Here are some points, each followed by its number:
[ 0.273 -0.795 -0.181  1.439  0.065 -0.149 -0.035 -1.235] 0
[ 0.085  2.554  1.814 -0.934 -2.169  0.070  1.913  2.699] 1
[ 0.235 -0.025 -0.625 -0.292 -0.766 -0.556 -0.466  0.400] 2
[-0.452  0.477  0.657 -2.953 -1.987 -0.695  0.256  1.490] 3
[-0.605 -0.380 -0.178  0.223 -0.710 -0.068 -0.451  0.218] 4
[ 0.640 -0.674 -0.168  0.034  0.673  0.373 -0.320 -0.005] 5
[-0.882  0.492  1.205 -0.881 -1.166 -0.950  0.932  1.893] 6
[ 0.448 -0.476 -0.725 -1.001  0.948  0.532  0.359  0.153] 7
[-0.783 -1.258 -0.239 -0.413 -1.003 -0.859  0.970  1.772] 8
[-0.553 -0.319 -0.811  1.655  0.712  0.106  0.025 -0.439] 9
[-0.270 -0.226  0.647 -0.675 -0.650  0.378  0.498  0.321] 10
[ 0.298  0.179  0.612  0.011  0.319 -0.255 -0.564 -1.025] 11
[ 1.752  0.096 -0.908  0.995  0.751  0.290 -0.579 -0.498] 12
[ 0.626 -0.027 -0.654  0.346  0.502 -0.124 -0.533 -0.223] 13
[ 0.874  0.347 -1.052  0.663  0.239 -0.732 -0.952 -0.459] 14
[ 0.759 -0.819 -0.778  1.016  0.473  0.582 -0.203 -0.826] 15
[-0.034 -0.933 -0.421 -0.415  0.936  1.242  0.538 -0.827] 16
[-0.527 -1.161  0.788 -1.189 -0.432 -0.804  0.618  1.209] 17
[ 1.906 -0.404 -1.918  0.831  1.494  0.455 -1.526 -0.622] 18
New points follow, each followed by the numbers of its two nearest points above by angle, seen from the average point of the numbered points, nearest first.
[ 0.818  0.185 -0.068  0.473  1.102  0.603 -0.255 -1.112] >> 12 15
[ 0.118  0.846  0.915 -0.649 -0.589 -0.553 -0.872 -0.406] >> 11 3
[ 0.534  0.806  0.952 -0.623 -1.631 -0.349 -0.926 -0.312] >> 3 2
[-0.543 -0.655  0.358  0.102  0.322  0.683  0.083  0.001] >> 16 10
[ 0.686 -1.097 -0.189 -0.127 -0.278 -0.161  0.703  0.016] >> 8 17
[-0.562  2.536  1.800 -1.334 -1.516 -0.377  0.085  0.896] >> 1 6
[-0.765 -0.750  1.898 -1.352 -0.296  1.341 -0.468  0.121] >> 10 17
[-1.113 -1.282  1.058  1.241  0.527 -0.293  0.232  1.504] >> 8 17
[-0.032  1.435  0.593 -0.465 -1.218  0.337  0.177  0.448] >> 1 3
